Named moves (each a turn or a mirror), then the moves between two rows, first move first; the first pair answered
K_390 (before -> after):
[-11, -18, -28,  -6,  21,  -6,  17,  -8,  -5,  -8,  -3,  -8,  -2,  -3,   1,
  -3,   0,   9,   4,  -6,   5] -> [-23, -12, -32,  -4,  18,  -1,  12, -11,  -3,  -7,  -9,  -7,  -1,  -2,  -7,
  10,  -2,   6,  -1,  -5,   2]
[  9, -23, -12,  16, -20, -30,   8,  17,   0,  17,   8,  -3,  27,  10, -24,
  -7,  10,  -2,  -1, -22,  29] -> [ -3, -13, -14,  15, -23, -17,   3,  10,   5,  17,   3,  -4,  23,   8, -36,
  15,  11,  -8,  -9, -20,  30]
[  0,   9,  10,  -2, -10,  10, -18,  10,   3,  30,  13,   0,  16,  17,  -4,
  -8,  -5,  27,  -1, -28,  10] -> [  1,   7,   6,  -1,  -8,   7, -16,   6,   2,  30,   9,  -4,  18,  17,  -2,
  -6,  -7,  32,   1, -26,   9]
K_459 (before -> after):
[ 10,   6, -10,   0,  -1,  24, -10,  -7,  21,  -8,   0,   0, -19, -12,  15,
   9, -12, -24,  -6,  24, -39] -> [ 10,   7,  -6,  -1,   1,  22,  -9, -10,  20,  -8,  -3,   0, -21, -13,  17,
   3, -14, -22,  -8,  27, -37]
[-17,   4,  12,  -6,  -5,   6,  -1,   6,   4,  12,  -6,  -9,   0,  17,   6,
   6,  -2,   5, -13,  11,  23] -> [-14,   1,  10,  -6,  -4,   5,   4,   2,   6,  10,  -9, -13,  -1,  17,   7,
  -2,  -1,   8, -15,  11,  23]
[ 36, -14,   4,   4,  23, -12,  -3, -24,   7,   8,  20,  18, -23,  -8,  -5,
 -12, -22,  -4,  24,   5, -32] -> [ 36, -13,   1,  11,  21, -15, -12, -22,   2,  15,  20,  22, -24,  -2, -12,
   1, -20,  -7,  20,   8, -30]
[  3,   8,  -4,  -2,  10,  -1, -13, -25,   1,   5,  -8,  13,  -6,  -9, -24,
  16,  -9,  -5,  -1,   9,  -9] -> [  6,  -8,  -1,  -8,   9,   2,   3, -33,   6,  -7, -10,   1,  -4, -15,  -8,
  -6, -14,   7,   2,   5,  -7]
K_260 (before -> after):
[ -9,  11,   0,  -7,   3,  -3,  16,  11,  -9,  -6, -17, -12,  -3,   1,  17,
 -12,  15,  23,  -4, -12,   4] -> [ -9,   9,  -4,  -9,   5,  -6,  15,  10,  -8,  -6, -13, -15,  -2,  -2,  17,
 -12,  19,  23,  -1, -15,   4]
[  9, -15,   2,   3,   4, -25,   2,   3,  -1,  11,   2,   0,   7,   0, -16,
  -9,   4,   5,  11,  -7,  -8] -> [ -2,  13,  13,  -6,  15,  -2,  -7,   2,  -8, -16,  -4,  10, -15,  -5,   9,
   6,  -2,   1,   0,  17, -22]
[-10, -10,   1, -16,  -6,  -1, -23,  -9,  -1, -20,  -4,  -8,  17,  -8,  -6,
   8,   8,  15,   0,  15, -21] -> [ -5, -18,  -1, -12, -12, -14, -17,  -9,  -1, -13,  -4, -12,  21, -14, -16,
   4,  10,  17,   2,   8, -16]
K_305 (before -> after):
[ 21, -16, -24,   8,   7,  -5,   2, -27,  -1,  28,  18,  14, -14,  -5, -29,
 -12, -10,   3,  -5,   1,   5] -> [ 26, -18, -16,  -4,   3,  -8,  16,  -6, -14,  16,  29,   4, -11,  -7,  13,
 -34,  11,   7,   8,   3,   6]
[ -5,  -7,   5,  -5,   9,  -2,  -7,  -8,  -3,  -2, -11,  10,  12,   8, -10,
  -7,  -4,  -6,  -9, -15,   0] -> [ -1,  -8,   4,  -7,   7,  -2,  -3,  -7,  -7,  -9,  -6,   8,  15,   4,   2,
 -16,  -4,  -3,  -3, -10,  -4]
[-12, -14,  10, -13,   6, -10, -33, -11,  14,   7,   3,  -5,   4,   9, -10,
  11,  -5,  -5,  -8, -17,  20] -> [ -3, -18,  16, -22,  13,  -5, -21, -16,   8,  -6,   8,  -6,  -4,   0,  14,
 -13, -12,   0,   1, -13,   4]
[ -7,  14,  17, -15,   9,  12,   7,   6,  -7, -20,  -3,  -7,  -5,  -6,  35,
  -2,   8,  -1,  -7,  17,  -3] -> [-20,  20,  12,  -2,  -5,   6,  -4,  16,  -3,   4,  -8,  -7,   6,   5,  -4,
  28,  18,  -6, -18,   6,  12]
Then:
(2 to 3 moves a pair)
[-30,  35,  22,  12, -13,  -8, -33,  19, -26,  18,   4,   7,  -8,   5,  -8,
  35,  29, -23, -30,  -1,  -3] -> [  4,  -2,  10,  11, -21, -42,  -7,  29, -32,  36,  29,  -4,  15,   8, -10,
  -9,  40, -16,  -5, -23,   7]
K_260 then K_390
[ -6,  20,  11,  15,   4, -17, -25,  19,   3,  34,  -6,  11, -28,   8, -25,
  39,  19, -16,  -1,  -8, -11] -> [  9,   7,  22, -14,   3, -15,  16,  25, -11,  -2,   1, -13, -20,  -6,  51,
 -26,  30,   3,  20, -13,  -4]
K_305 then K_305 then K_459
[ 19,  -9,  -6,   7,  10,  -8,   3, -25,  -7,   6,  16,   5,   2,  -5,  -4,
 -20,  -8,   8,  15,   1, -11] -> [  6,   3,  -1,   1,  -7,  -8,  13,  13, -20,  -1,  14,  -3,  16,   4,  18,
 -17,  25,   6,  12,  -4,   6]
K_260 then K_305 then K_459
[ -1,   7,   2,   5, -11,  -7,   8,  20,   5,  19,  -1,   5,  17,  11, -19,
  16,  10,   9,  -1, -18,  17] -> [ 12, -11,  -3,   6,  -7,  -9,  15,   4,  11,  17,   6,   1,  15,   4, -25,
  -3,  -5,  16,   8, -20,  10]
K_260 then K_305 then K_260
[  7, -16,  16,  -7,   9,   5,   0, -29,   9, -17,  -6,   3,  -6,   9,  11,
  -4, -18, -12,  26,  -3,  -8] -> [ 11, -10,  15,   8,   4, -24,  -8,  10,  -7,   6,   6,  12,   0,  23,  -1,
   8,  11, -19,  27,  -7,  -3]
K_459 then K_390 then K_305
[-15,  -7,  -6, -11, -24,  14,  -9,  -6,   7, -21,  10, -14, -15,  13,  30,
  -9,  -9,  14,  -1,   4,  25] -> [ -7, -21,  -9,  -7, -19,   3,  -3, -21,  15, -10,  14, -14, -13,  10,  10,
 -20, -22,  15,   8,  -2,  23]
K_260 then K_305 then K_305
[-14, -22, -13,  14, -10,  -6, -11,  -9,   7,  29,  -6,   6,  14, -20, -14,
  18,  -8,  -6,  -3,  -8,  10] -> [  7, -10,  -2,   4,  16,  -5, -11,   1, -12,   4,  18,  15, -14, -18,  35,
  -1,  -2, -11,  11,  10, -18]
K_305 then K_459 then K_305
[ 19,  17,   3,   5,  10, -16, -18,  41,  -2,  22,  16,  14,  -4,   7, -17,
  12,  15, -24,  14,  -4,   4] -> [ 12, -24,   2, -11, -12,   2,  20,   7,  21,  11,  -8, -13,  22,  -7, -16,
 -22,  -6,   5,  13, -23,  35]
K_459 then K_305 then K_459
